In the data rows, the value 128 means zero.
Here is a table of points, one per row:
89 115 100 146 153 172 142 137 109 117 140 92 94 110 109 144 118 132 128 95 138 165 92 95 113 107 92 81 148 116 185 199 137 133 107 107 174 111 108 134 115 103 85 129
127 106 123 123 130 83 95 116 72 130 179 144 80 107 155 167 134 160 123 136 136 200 129 94 134 93 75 72 149 115 187 141 102 129 117 75 138 90 134 135 136 155 101 128
172 116 103 82 140 58 160 50 155 146 64 169 148 99 107 130 84 89 101 136 56 74 178 95 106 178 165 83 138 142 142 130 79 106 159 103 131 170 118 136 31 160 157 96
140 149 109 95 105 179 83 117 158 143 138 128 61 131 186 105 120 156 129 130 141 122 153 81 103 120 174 144 95 112 127 117 138 156 148 149 110 125 100 89 142 88 92 108
156 137 144 149 105 145 143 100 0 147 77 195 182 168 72 85 117 76 112 117 98 102 172 149 149 149 118 167 121 127 74 122 194 129 120 90 122 163 136 117 103 161 116 136
202 190 83 164 130 63 174 190 172 101 108 137 128 126 158 98 103 136 100 131 84 87 97 194 75 199 188 59 137 214 89 129 119 105 67 137 103 181 142 105 53 123 178 87
96 134 91 110 96 180 115 85 148 93 140 140 137 168 101 146 88 114 155 102 137 100 121 165 200 144 143 141 96 151 136 73 180 143 183 172 152 47 108 133 201 133 123 110
82 86 140 151 57 151 78 163 129 147 169 111 121 117 168 128 130 137 164 153 131 223 97 101 94 160 130 197 104 145 90 110 145 119 146 124 123 161 109 120 156 74 118 65
166 71 170 121 132 182 155 79 153 154 75 158 140 163 46 79 130 86 135 142 89 124 166 173 153 139 138 104 80 113 87 136 133 111 80 130 84 97 132 139 82 120 117 177
93 57 149 120 118 86 103 97 113 138 155 106 137 152 145 202 133 144 156 89 135 174 171 167 117 114 63 98 182 98 93 134 109 184 158 136 149 142 137 128 130 139 90 154
115 84 131 110 114 152 87 159 159 123 135 107 92 133 139 88 136 150 153 93 163 130 90 108 121 115 126 179 94 140 112 112 155 134 112 137 152 149 127 59 168 84 110 48
144 76 124 127 81 161 93 108 149 124 204 95 114 131 158 154 174 138 128 133 161 150 119 104 102 136 155 199 116 142 131 142 141 123 148 154 106 123 157 108 151 91 110 53
106 131 99 130 134 145 122 160 105 111 139 114 126 54 138 121 136 188 146 237 126 129 111 87 125 80 105 105 159 101 148 171 118 146 161 107 167 98 120 137 139 152 135 119
137 188 86 128 125 123 168 77 154 182 151 174 83 127 89 160 169 102 138 154 84 24 201 126 110 166 154 89 161 128 136 129 115 152 106 120 154 179 127 153 129 151 162 156
102 159 136 140 178 134 107 155 104 154 116 128 149 101 122 155 133 126 160 123 107 167 116 161 172 85 65 128 212 135 88 117 70 170 179 190 129 119 161 139 107 204 92 185
171 139 147 130 181 129 124 197 140 137 71 145 98 103 82 95 138 97 112 106 209 121 107 155 102 135 164 147 59 131 97 148 135 71 101 104 94 170 115 126 71 115 140 138
94 87 122 132 136 93 117 110 97 125 116 148 167 145 108 139 152 161 153 95 138 214 149 155 178 111 103 91 233 120 106 121 116 153 165 176 143 105 158 130 119 156 108 177
95 128 108 169 99 105 151 146 115 122 154 114 92 116 128 125 177 147 123 165 149 120 92 119 124 91 88 123 144 57 167 150 126 158 121 90 153 126 121 142 124 171 111 105
136 82 172 123 120 137 84 125 149 149 182 115 132 154 159 128 155 176 132 132 130 79 68 114 136 133 165 181 78 124 172 113 147 154 104 121 86 103 126 110 170 101 137 92
131 124 148 124 110 170 108 137 89 146 163 93 106 95 150 200 135 160 127 95 138 130 114 111 106 82 92 92 188 90 145 146 101 74 179 135 125 76 96 188 133 141 140 113
126 137 154 140 137 67 116 110 96 112 135 100 153 108 158 150 161 121 160 84 86 171 140 106 165 125 87 50 217 90 114 113 131 131 164 150 160 114 143 152 158 190 70 166
154 181 158 103 138 74 171 97 174 126 68 173 143 123 125 134 93 97 119 170 103 97 123 108 134 151 136 88 162 113 135 128 135 136 112 122 128 209 251 120 111 120 168 90
137 143 147 135 160 139 176 193 120 110 107 135 106 121 105 104 104 115 67 142 133 122 117 188 80 161 146 154 70 98 127 55 129 74 118 135 99 104 117 141 89 91 133 181
138 168 128 113 143 120 187 70 181 192 19 177 146 133 170 94 84 98 85 142 136 121 128 121 130 169 143 113 167 117 122 144 144 76 112 95 125 204 134 156 81 152 172 144
121 93 162 150 136 130 108 160 103 137 136 105 132 86 156 159 160 96 70 122 129 72 129 81 107 84 97 112 156 115 152 138 106 137 93 94 155 121 144 140 136 173 131 128
130 138 141 138 198 137 163 178 150 145 115 106 136 131 49 89 120 134 69 146 129 94 133 164 105 176 128 139 122 144 151 137 137 101 137 91 95 149 126 125 135 68 154 140
160 151 166 128 128 123 169 213 124 109 104 124 125 126 78 82 113 133 153 86 131 123 154 102 185 120 133 140 97 100 122 163 84 122 143 108 100 123 129 164 123 105 121 179
136 132 127 161 149 126 155 140 102 90 126 108 114 179 72 104 140 116 127 95 137 129 119 174 133 76 153 144 57 137 128 154 42 56 157 101 125 128 145 169 119 80 159 159
42 119 96 74 113 176 108 96 187 59 164 148 144 217 146 168 102 117 158 144 146 128 198 110 173 121 104 135 60 174 148 80 204 157 161 253 118 97 78 101 185 126 172 143
156 164 146 130 169 97 167 153 125 88 107 95 122 123 89 85 126 128 130 130 145 127 137 162 119 159 155 179 65 148 155 163 139 119 105 108 119 105 114 133 88 101 145 152
130 126 62 139 121 83 138 160 98 159 168 75 114 142 144 161 141 163 130 134 140 95 81 83 87 39 127 113 186 122 143 165 112 118 98 62 132 112 133 123 117 160 142 157
198 181 101 152 138 79 205 86 149 160 63 173 186 61 141 123 77 99 79 157 98 83 126 130 83 164 182 85 111 156 135 141 146 121 92 111 131 184 139 138 158 153 193 121
145 130 139 145 115 127 55 155 158 155 142 127 140 154 197 100 128 158 137 136 153 136 99 87 164 114 137 177 100 158 132 123 140 170 64 155 109 124 117 104 123 71 119 89
71 100 98 94 91 189 69 101 135 105 160 69 150 121 192 137 114 145 144 147 148 123 88 131 96 124 117 201 93 147 123 113 121 142 118 146 86 105 131 99 190 106 121 91
130 109 126 91 111 145 98 122 120 135 157 121 130 111 163 109 169 163 158 138 108 138 110 130 116 103 164 147 95 131 151 55 121 98 129 133 180 116 113 79 142 103 97 69
65 144 108 85 112 156 124 56 180 51 115 127 106 122 134 153 113 86 132 118 131 127 142 152 193 135 171 175 89 161 116 82 182 178 113 172 136 112 44 95 193 111 132 172
162 133 182 188 118 154 144 119 137 118 116 163 146 164 98 114 111 90 158 134 97 141 184 139 127 144 93 146 133 119 109 141 147 88 132 122 117 134 120 136 131 148 135 166
109 159 137 122 145 95 100 148 112 122 183 124 182 143 126 150 144 129 114 78 161 201 116 141 147 165 88 87 191 132 90 128 85 189 153 146 154 89 153 164 124 185 76 141
These points spread out most along one direction. For each point below, how far along it does it lie, from 0 to 99? 50 is the average, and the first point above lies past it. One standard deviation of the points above along it is 16.
156 164 146 130 169 97 167 153 125 88 107 95 122 123 89 85 126 128 130 130 145 127 137 162 119 159 155 179 65 148 155 163 139 119 105 108 119 105 114 133 88 101 145 152 38
126 137 154 140 137 67 116 110 96 112 135 100 153 108 158 150 161 121 160 84 86 171 140 106 165 125 87 50 217 90 114 113 131 131 164 150 160 114 143 152 158 190 70 166 58
136 132 127 161 149 126 155 140 102 90 126 108 114 179 72 104 140 116 127 95 137 129 119 174 133 76 153 144 57 137 128 154 42 56 157 101 125 128 145 169 119 80 159 159 42
82 86 140 151 57 151 78 163 129 147 169 111 121 117 168 128 130 137 164 153 131 223 97 101 94 160 130 197 104 145 90 110 145 119 146 124 123 161 109 120 156 74 118 65 69
130 109 126 91 111 145 98 122 120 135 157 121 130 111 163 109 169 163 158 138 108 138 110 130 116 103 164 147 95 131 151 55 121 98 129 133 180 116 113 79 142 103 97 69 63
109 159 137 122 145 95 100 148 112 122 183 124 182 143 126 150 144 129 114 78 161 201 116 141 147 165 88 87 191 132 90 128 85 189 153 146 154 89 153 164 124 185 76 141 61
160 151 166 128 128 123 169 213 124 109 104 124 125 126 78 82 113 133 153 86 131 123 154 102 185 120 133 140 97 100 122 163 84 122 143 108 100 123 129 164 123 105 121 179 42
65 144 108 85 112 156 124 56 180 51 115 127 106 122 134 153 113 86 132 118 131 127 142 152 193 135 171 175 89 161 116 82 182 178 113 172 136 112 44 95 193 111 132 172 61
